Each path below is one point turned by a fixed rotation once a step. After each direction that follows a path, write how fast that rotation turns it, in degrees each step (0 if it stays still).
Each turn is a multiple of 5 degrees from 10 to 175, or 0.
Each row of a path follows its step; steps can be skipped.
Rotation 1:
step 0: [-22.9  12.7 -34.1   0.0 -18.1  -1.5   5.3 -24.6 -38.1 -10.7   2.2  -7.8
  35.3  15.9 -11.9   3.4  25.4 -16.4  -5.0 -36.1  -4.6   5.7  17.3 -11.8
 -24.8 -39.2  38.3  11.2  23.1   2.9  -9.0  15.9 -19.6  36.1 -26.3 -36.1
  -2.1   9.6   8.1  13.1 -32.6  -8.7 -35.6   4.2  -4.1  -8.2 -19.7  -2.0
 -10.5]
step 1: [ -3.2  21.4  10.3 -15.3 -17.9   8.7  10.0   1.1 -10.4  -1.0  -1.7   2.0
  -6.0  18.7   6.9   2.2  18.2 -17.9   5.7 -29.7  22.5 -35.1 -23.1  27.1
  31.2  -6.4 -23.3   8.0   9.6  32.1 -14.8   1.5  -8.4  29.0 -14.2 -18.7
  14.4  -5.2   7.0 -54.2 -24.0  10.5 -14.9  41.2   3.4 -25.8   8.3  45.3
 -28.9]
step 4: [  5.9 -24.4 -33.5  11.4   9.0   4.8  37.6  -7.7  17.7  40.6  18.4  18.9
  16.5  21.5   0.2  -7.2  22.0   6.1 -11.6 -11.0 -16.4  -9.9 -16.8  16.0
 -24.8   3.4 -11.0  37.5  25.1 -27.4  20.5   3.2  37.2 -35.1  -1.9  -4.7
  12.7   2.4 -26.0 -10.3  33.4 -13.3   7.5  -1.3  29.3 -32.9 -10.6  32.7
   1.5]
step 9: [ -8.1   8.9   1.5 -14.0  34.7  -0.5  10.7  -2.7  43.2  26.2 -27.9  -6.1
  11.2  21.9 -17.1 -32.2  22.1 -21.4   5.4  38.1 -10.7  -1.5  26.5 -11.7
 -16.3  26.2  32.7  31.2  10.6   5.0 -17.5 -10.2  -2.5 -28.0  11.0  10.2
   5.5  -7.7 -18.7  -9.7  19.7 -26.9  31.6   6.0 -25.8 -37.8  -9.7 -22.0
 -11.8]
step 10: [-11.9   9.6 -17.7 -35.4  11.9   8.9   0.2  -9.7 -45.2  12.8  -5.2  29.1
  46.6  -5.1   6.0 -31.7   7.6 -12.2  -5.5   7.2 -35.2   2.9 -10.2  -1.5
   7.9  25.1 -17.5  46.4   0.7  21.0   2.5  38.4   0.4 -16.4 -19.6   0.0
  -6.1  10.2  -8.0  31.5  37.1   7.1   3.1   0.0  -1.5   9.0 -38.1 -17.9
 -10.2]
step 11: [-16.4  52.2  -0.1  -4.4 -17.7  -3.2 -11.5  -5.3 -14.6  25.0  33.8  15.2
  27.0  -8.4  22.9  -6.1 -16.7 -23.6  -4.8  -7.6 -20.1  -9.3  13.7 -24.7
  -2.9 -13.5 -20.8  12.2  -4.9  13.3   9.5 -27.6  19.0  24.3 -11.3  11.9
   9.1  16.7 -50.3   4.5  17.5 -37.7  19.5  26.7 -11.7  -2.8   5.9  44.2
  11.0]
step 13: [ -9.9   5.5  13.1  -3.1 -34.7   7.9 -12.3  33.1  13.7 -21.0 -10.0 -30.1
  14.1  11.6  15.9 -34.8   9.4 -13.7 -51.9  15.9  -3.0  -4.1   1.8  -9.5
  47.5   9.4 -13.8  12.4  10.7 -22.2  10.0  23.8  -0.2  44.7   5.9 -10.7
 -19.9   9.5  12.9   4.8   5.7  25.9 -13.6  -4.8 -16.7 -40.0  28.2  15.2
  17.6]
step 15: [  0.5 -15.4   5.5   1.1 -14.1  31.6  31.4 -19.0  15.4   9.3 -16.4   6.3
 -22.6  10.7   7.6   7.1  -4.5   7.1 -14.1 -14.8 -37.9  -1.8  10.1 -27.0
  26.7  12.0   4.7  33.6  -2.4  -3.5  -9.4  16.7 -47.7  18.0 -32.4  14.8
 -22.7 -30.7  -2.5   2.5  36.7 -36.8 -10.0   3.2   4.1 -11.3 -42.5 -31.3
 -13.9]
step 16: [-13.0 -17.2 -13.4  36.6  29.6 -35.7  18.0  10.3 -16.5  13.2   0.9  -9.0
  10.0  -5.9  47.5 -22.0  36.8  -9.8  -7.3 -26.6 -20.4 -28.6  19.8  -8.8
   4.0 -23.0  16.5   6.2 -19.1  46.8   0.0  15.6   6.6  -0.3 -16.0   9.0
 -16.1   0.8  -5.7  11.9  19.5 -30.4  -5.5  32.9 -10.3 -30.0 -21.8  13.3
   3.9]
step 17: [-23.0  26.1 -56.7  20.6 -39.8  -4.9 -33.2   2.6 -14.2 -17.1  21.2 -14.4
  19.9  12.4 -19.1   5.2  16.9 -19.3 -17.3 -50.4  11.8  -8.0 -13.7 -16.8
  -4.2   1.8   0.8  19.0   4.1  16.7 -35.8  19.1   0.5 -10.0 -16.1   2.3
  -6.1 -11.5   4.9   5.2 -13.8 -20.0   3.4  24.0  16.2  28.0 -31.6  22.1
  -2.0]
step 19: [  6.9  -7.2  -0.2  -2.5   8.6   1.7   4.7  -7.3  15.4 -23.4 -15.6   4.1
  20.5  23.6   2.3  29.6  11.4 -21.3  -6.7  23.0   8.2 -21.1 -19.3  32.8
  20.9   3.1   5.1  21.6  50.4  -2.6 -11.2 -12.0   1.7   5.5  17.9   9.0
  -8.9   9.5  58.4 -27.5 -27.4   3.9   1.4  44.0  -5.1 -46.4 -15.2  22.0
 -10.0]
[  3.7  -1.9  -6.9  -8.3   3.6   9.4 -11.8  -4.7   0.4   7.6  10.8   8.1
   8.3  -0.4   9.3   1.3  -1.4  -1.1   3.0  11.5   5.5  -9.1   0.0  -6.4
   1.4  -3.2  -6.6   5.6  -1.6 -12.6   0.8   1.1   2.5  -6.4   0.3   2.2
   0.2   4.9   8.0  -2.7  -2.7   0.9   2.4   7.8   0.4   2.1   5.7   2.3
   6.2]
45
[-10.3  -0.6   7.8  13.1  -8.0   2.7   1.7  -3.1   1.6   3.9   1.2   3.4
  -0.5   5.6  -9.3   2.5   5.7  -3.6   2.8  -0.5  -2.6   8.1  -2.9  -5.8
   6.7   6.0  -3.8   7.9   8.9  -4.9   4.7  -2.9   2.5   0.9  -6.2   4.8
  -0.1  -2.9   8.1   8.4  -9.6  -8.5   6.8   4.6  -7.2   3.3  10.0  -1.3
   1.2]
175
[  5.4 -12.4   0.9  -1.1  -3.9  -4.4   3.1   2.3  -5.6  10.6   0.1  -2.3
   3.6  -2.4  -9.5   0.4  -2.8  -3.3   8.0  -7.5   0.8   3.4  -1.3  11.6
  -9.9  -0.3  -0.1   6.0   0.4  -2.7   2.9  -5.6   6.3  -3.2   1.8  -7.0
  -1.2   1.4   6.1 -14.5  -7.3  -0.9   1.5   3.0  14.0  -2.7   4.3  -6.1
  -2.8]
20
[  5.4  -3.6   8.3   5.8  -6.1   0.2   6.5  -3.4  -1.2   1.7   5.9   0.0
   1.3   0.5  -0.7   5.8  -0.9   7.9  -8.3   8.1 -10.0   4.1   4.3  -2.6
  -0.3  -1.1 -13.3  -8.9   1.1  -7.7  -1.4  13.4   9.0   5.4   8.7 -10.7
  -2.6  -0.9  -3.1  -6.0   3.4  -0.4   8.7  -3.1   0.2  -0.6  -1.7   6.6
  -1.1]
40
[  2.6  -4.9  14.2  -4.7  -7.0   6.4  -2.2   2.1  -1.6  -3.6   5.9   8.9
   2.8  -3.8  -0.1  -1.2   9.4  -4.6 -10.9  -1.6   5.2   4.9   9.4   1.0
   2.0 -11.4  -4.7  -0.9  -5.6  10.9   3.1   0.1  -1.5  -3.8  -4.4   7.2
  -0.5   2.2  -2.0  -1.1   5.4  -1.4  -6.5  -2.4   3.1  -5.9  13.3  -3.1
  -6.3]
145
[ -0.5  -4.4  -6.6  -5.9  -6.0  -1.7   4.0   3.1 -14.4  -2.6   5.5  -7.5
   2.0   7.2  -6.6  -3.2 -12.3  -3.5   0.9   4.3   2.7  11.9  -4.1  -2.5
   1.1  -8.0   4.5   4.0  -1.9   0.3  -0.6  11.0  -5.7  -1.2   3.2   9.1
  14.4   2.4   0.9   4.1   4.6  -1.2   6.3  -4.4   0.8   1.8   2.8   4.2
   4.9]
100
[  5.9   2.4   0.9  -8.6  -5.2  -3.8   1.5  -3.1   0.1   4.4  -8.5  -7.1
  -3.8   2.3  11.1  -4.2   1.0  -3.2  -5.0  -6.0   4.6   4.5  -1.6  -7.2
   0.5   6.4  -2.7  -1.4  -4.2  -9.3   9.7  -4.3   6.9  -1.8   1.0  -6.1
  10.1 -14.5  -4.0   2.4   4.5 -10.2  -7.9   3.2   1.6  -5.3   6.8   3.0
   5.8]
155
Rotation 2:
step 0: [  9.8  29.9 -32.3   9.3   7.8 -28.4  32.1  18.3  16.4  -2.4  -9.5  27.0
  20.6 -10.8 -13.8   3.3  19.2  10.8   0.9 -31.4   9.0 -18.5  10.1 -25.5
   9.3 -19.5   9.4  18.3   2.6 -14.3   1.8 -17.8   4.6  25.9  16.2  18.0
   0.1  31.9   8.6  22.1  -2.9  10.2 -34.3  25.0 -16.8  -9.1   5.9 -50.3
   7.4]
step 1: [-24.0  29.0  -5.4  -3.8 -27.3 -36.4   9.4  19.0  11.6   8.1 -13.4  15.9
  -0.6   7.7  11.0  -0.8  14.3  22.7  24.2  -6.7   7.0  -3.0 -10.8 -36.5
 -13.7 -13.9  -1.0  12.8  -8.2 -20.0 -16.4   7.0  25.4  12.6  -7.9  33.8
   4.5 -10.9 -42.6   9.7 -36.7  25.6  23.1   1.8  22.3 -21.7  31.0  -8.3
  22.6]
step 4: [ 15.1 -13.8 -19.3  -0.1 -28.6 -15.7  14.7  16.0 -22.2  -1.2 -16.6  21.5
 -14.2  -6.9   5.2  21.3  10.2  16.8   5.4  15.7   7.7 -32.5  22.4 -29.5
 -38.6  -0.6  12.7 -14.3 -23.4 -11.1 -15.2  -1.3   3.8  -0.7  14.5  17.8
  18.1 -16.0  47.1  12.0 -29.3  17.0  16.8   1.5   6.1 -20.2  17.6 -44.8
  -1.0]
step 6: [ -3.4  20.1 -36.8   8.4   2.0  -4.5  25.5 -13.8   8.8  30.5  11.1  36.5
   0.2  -9.2 -17.8 -17.7   0.6 -23.2 -15.4 -27.8  -3.4  -4.2  11.4 -37.4
  15.1 -22.4   2.6  10.9  40.3 -26.9  -4.6 -12.4  18.1   8.5  10.9  25.3
  19.6 -17.6  26.0   5.6 -10.9  25.2 -11.0  17.6 -15.1  25.7  18.9 -24.9
  -9.7]
step 11: [-15.6   8.4   4.7 -18.3 -14.7 -27.7  -9.5   9.5  -4.8  22.0  -6.4  23.0
  15.6  38.4  -8.2  11.9  11.3   9.4  29.3 -10.6   4.8  -9.8  18.1 -55.4
   9.2  39.7 -15.8  26.0  -9.2   6.2 -22.1 -16.6  26.8  16.5   1.8  25.8
  -9.5  21.7 -23.2   4.8 -15.0  30.0 -23.8  -6.9 -13.1   0.5  12.1 -10.2
  12.7]
step 12: [ -8.0  -3.9 -31.6   6.6  -4.0 -18.9  24.4  23.0  14.6  40.1   3.9  29.7
  -4.7  -5.3  14.5 -20.8   9.9  -2.0 -19.2   9.8  -5.4  31.5  15.3 -49.6
  -6.3  -5.5 -20.9   6.0  17.2 -29.2  19.5   3.1  42.0  24.4  25.0  19.8
  -1.7 -10.5   5.0   5.0 -23.2  -6.4 -15.3  -0.7 -26.4 -15.2   7.8  -8.9
  13.2]
step 13: [  7.6   2.2   1.2 -15.4  12.7  -2.0  14.4  30.7  16.9  -4.6 -10.1   9.6
 -17.3 -11.2 -27.9 -12.7  22.6 -10.7  19.9   8.5  -6.8 -17.1  36.9 -46.1
  -0.2  -0.6  13.4  -7.7   1.0  -9.0  -3.3  41.0  -9.6  24.7   4.4  27.9
 -12.9 -38.4 -14.6  30.2 -13.5  15.8   4.9  12.3   9.5 -41.3 -10.1 -21.9
  18.2]
step 14: [ 16.6   5.2 -34.1 -27.5 -35.4  15.5  -9.5  12.5   1.4  -4.5 -12.6  18.9
  17.3  10.6   0.5  -3.2  22.9   8.2   3.3   3.4   5.1 -23.2  46.6   1.0
 -51.9  28.8  12.1  -5.6  13.0 -11.6 -18.4   8.3  16.1  -2.6  -9.0  36.2
 -13.1  -6.9   5.0  14.8 -37.5  12.1  -8.6  12.5 -10.2  17.8  15.1 -27.2
   7.3]
step 17: [-27.6  28.5 -12.0 -22.2  -4.5  -8.7  14.7  -8.2  -7.7 -12.0  -0.7   2.1
  -9.0  -0.2 -19.4  18.4 -11.9  -1.2  12.8 -15.7  -4.5 -21.3  22.2 -44.2
 -23.0   0.2 -12.3   6.6   9.8 -28.7 -47.7 -21.4   8.9  15.6  19.2  50.8
   4.0   2.9 -29.4  -0.3  -6.6  34.7  -6.2 -26.7  10.9   2.2  13.7 -12.6
   4.5]
step 18: [-17.2 -16.3  -1.8  12.6 -14.6 -14.5   7.4  12.7  48.0 -14.1  16.8   2.0
  -3.4 -10.4  -6.4  -9.1   8.2  19.3 -27.2 -18.5  20.8  15.6  17.0 -19.5
 -23.9  10.0 -33.4  -4.3  31.8 -39.4 -11.1  -2.6  29.9  21.3  12.4  16.0
  14.1 -17.4   3.8 -15.2 -33.5  11.4 -12.0   5.6 -18.9 -20.4  21.0 -27.2
 -19.8]
step 19: [-13.8  -8.2 -25.8  20.6  -2.8 -31.9  -7.9  32.2   1.9 -16.0  14.3  18.8
  14.4 -22.8 -27.1  11.0  39.5 -10.1  20.4 -23.0  10.9 -27.9  13.1 -34.4
  18.7  -6.6 -22.7 -12.6   8.5  -0.4  -2.0  28.6  -9.7   3.0  -8.0  18.2
 -12.8 -13.9  13.6  17.1  -9.3  32.5  11.9   9.3   2.9 -29.0 -12.1 -35.4
 -19.4]
[  6.7   8.8   0.1   7.7   4.8  -1.0  -0.7   1.0   1.1   3.9  -8.2   4.4
  -9.0 -11.9   1.3   9.6  14.2   5.9  -1.4  -0.5  -7.4  -2.5  -3.3  -1.0
   2.2   4.9   3.3  -8.1  -5.4   4.9  -5.3 -10.6  -3.2  -0.8  -2.9   4.8
   0.5  -9.7  -5.5   8.9   5.9  -2.0   8.6   5.1   5.1  -0.5   0.7   0.9
  -1.6]
115
[ -7.6   4.8  -2.8  -2.8  -0.1   3.3   8.2  -4.9  -1.9   1.1  12.1   1.8
   0.9   0.5  -6.5  -4.6   0.1  -5.0   6.9   1.3 -12.1   3.6   8.2  -7.2
   1.2  -5.7   6.4 -12.8   6.5  -2.6   6.4   4.5  -6.0  -6.1   6.5   0.2
   5.0  -4.5  -8.5  -2.1   2.8  -6.0   8.0   1.7   5.2   5.8  -5.3   8.8
   3.7]
100
[  0.0   2.2   3.9  -0.2  -7.6  -0.2 -10.5  -6.1  -2.6  -4.3   3.4   9.3
   6.8  -3.2  -3.8  -8.6   5.5  16.4  -3.6  -7.3   3.8   2.3   8.4   4.1
   9.4 -10.7   2.9   0.8   1.1   5.6  -1.6   7.3   1.2   0.7  -8.7  -0.5
  -1.7   1.0  -0.6  -2.1  -1.8   4.7   6.8   9.0   1.6   5.4  10.3  -0.1
  -1.2]
80
[  7.5   2.6   3.3  -0.5  -0.1   9.2  -2.0   1.7  -0.6  -0.1   7.7  -4.0
   4.0  11.0   1.2   2.9   5.8   4.9  -7.4  -3.0   7.2  11.3   2.8  -5.8
  -2.0   8.1 -12.8  -7.1  -3.3  -5.8  -7.2  -3.6   5.7  -1.9   9.2  -2.4
  -1.1   1.5  -2.0   7.1  -0.4  -1.7  -3.5   1.6   0.4  11.6   3.2  11.5
  -6.7]
115
[ 4.4 -5.7 -1.2  2.0 -7.2  5.4 -3.2  0.6 -2.3 -7.1  5.3  0.0  3.2  2.0
  9.4  6.3  6.3  0.2 -1.7 -4.2 -7.0 -7.0 -4.7  0.6 -6.8  9.9  8.2 -6.7
 -3.8 11.2  1.7 10.6 -6.3  1.0  8.5 -1.5 -7.2  2.5 14.8 -6.8  0.4  1.8
  3.4 -0.7  4.5  7.4 -2.4 -2.7  5.7]
65
